Each path below is one point turned by a fixed rotation once a step. After each direction that follows a path, write how fast that rotation turns it, in deg/step (0 if it stays still).
Each turn is a multiple of 5 degrees from 10 to 175, or 0.
Each row of a path follows its step; steps can be skipped.
Path 1:
step 0: [ 48 -51  73  -8 -16 -35   3  13 -14 -33 -14  35  36 -44   4  28   0 -18
  -5  17 -41 -31 -22  16  22   2  -4   0  -5  17 -27   7   4   8 -30 -16
  32  11 -19 -11  11]
step 1: [ 34  21 -23 -55  23  -2   3 -20   9 -18  -5  10  -6   5  -5 -65 -61  10
 -33  39   2 -28   7   2  -1  24   9  18  -6 -15   5  42  -7 -24 -13  29
  26 -26   7   8  54]
step 2: [ 15  -2  -9  -4  40  41  45   9  48  -9  54  28  20 -30  -9 -19  -9 -23
 -14 -19  -7 -17   3   7   6 -27  -4   4 -41  14  13 -10   1  39  33  -9
   5  70 -25  31  -6]
step 3: [-15 -19  15 -30 -16 -41  -1 -24 -36 -17  21  43 -31   2   1 -15  -8  13
  32   5  -4   5 -35   5  51   7  29 -18   4  -4 -36 -16 -38  31  -3 -18
  71  30 -14 -30  15]
step 4: [ 36 -32 -64 -17  28   9 -24   3  31 -16   2  35 -30  34   3   4 -12 -20
  -9  13  31 -42 -35  13 -53  -9   0  35  17 -24 -12  -7  20 -17   4 -11
  23 -24 -39   0  35]
step 5: [  3 -49  36  13   4  28  32 -34  25 -16 -10 -14  40  23 -46  13  -6 -20
  -6 -29 -50 -52 -11 -15   0  18  -4   0 -12  23  27 -35 -15  46  -3   1
  29  14 -10  27  31]
step 6: [ 44   6  28  -5  11 -21  21 -25 -21 -16   4  13   5 -11  78 -10 -51  20
  -6 -22 -10  -8  17   6  18  11  42  42  22   4 -43   7  -5  23  15  13
  57 -28  -4 -13   3]
step 7: [ 30 -40 -16  -2  57  45  -4   7  46 -29  -1 -14 -27 -46 -22 -39  -2 -11
  -8  19  45 -18 -32  20  27  18 -33  34 -11  19  -3  10   4 -26  -7  28
  31  14 -19  -7 -13]
step 8: [ 25 -37   6 -34  -3  33  18 -22 -26  -6  -8   8  15   6 -25 -17 -10 -18
  10  16 -21   3 -10 -26  11 -13  19  24 -30  23   0  11 -25  55  27 -59
  -5  52  31 -39  46]
step 9: [ -7 -23 -17 -24  -2 -16  40  15  27  20 -43  85   9  10  39 -11 -19 -10
  -4  -1  15 -13  -5  10  19 -31  54  -4  17  23 -33   4  17 -23 -14  11
  46  -1 -27   4  25]
[ -5   0 -17  -1   6 -12  -6   6   6  10  -8 -10   2   3   2   1  -8   3
  13 -19  -8   1 -17   4  -8  -2  -8 -17   0  -4 -16   1  -2   5   5  -2
   4   9   3   8   9]
55
[ 10   4  -5   1  -8   2  -6  -4  -5   1 -14  -2  -2   7   2  17  16  -6
 -11  -4 -11 -14  -2  -3  -6   8  17 -13   8   5   1  -1   7   0 -12  -1
  -1  -2 -19   3   8]
70
[ -2   7   9 -14   3   1  -8   9  -1   2   0   0  -7  11  -6   1  -6   2
  11   1  -4  -2  -6 -21  10 -14   6   6   5  -2   7  15  17  -3   4   6
   1  17  -9   5  -6]
55
[  9 -11   2   1  -8   9   0  21  -3  13 -12   3  -3 -16   4  -9  -3   4
 -11   4  -6   7   4   0   9 -11   1  -5   8   8  -2   5  -1  -8  -8   2
 -14   7  14   1  14]
35
[  8   0  -2   1  -3   4  -7   2  -4   1  10 -13 -18  -6  10 -11  13  -5
  -2   0  14   7 -17  -2  10   3   1  -1   4  -2  -7  -4 -12  15   0   1
  -9  10 -13  -7 -11]
85
[ 10   0   9  -5 -19  -3   3  -1   4   1  -1   3  -2  -9  -3  -3   6  23
   6 -11   6  -1   5  -8   0  -9   3  -6 -18   2 -16 -14   8  -6   6   3
   7  -8  -9  -4  -3]
115
[  7 -11  11  18  -6   0  -1  16  -1 -15  -1  -8  -1   7  -9   2  -4   9
   2 -14   7   4  -3   1   3   2   3   6  16  -8   6   5  -1   8   9  -3
   1 -17  -3  14   5]
55
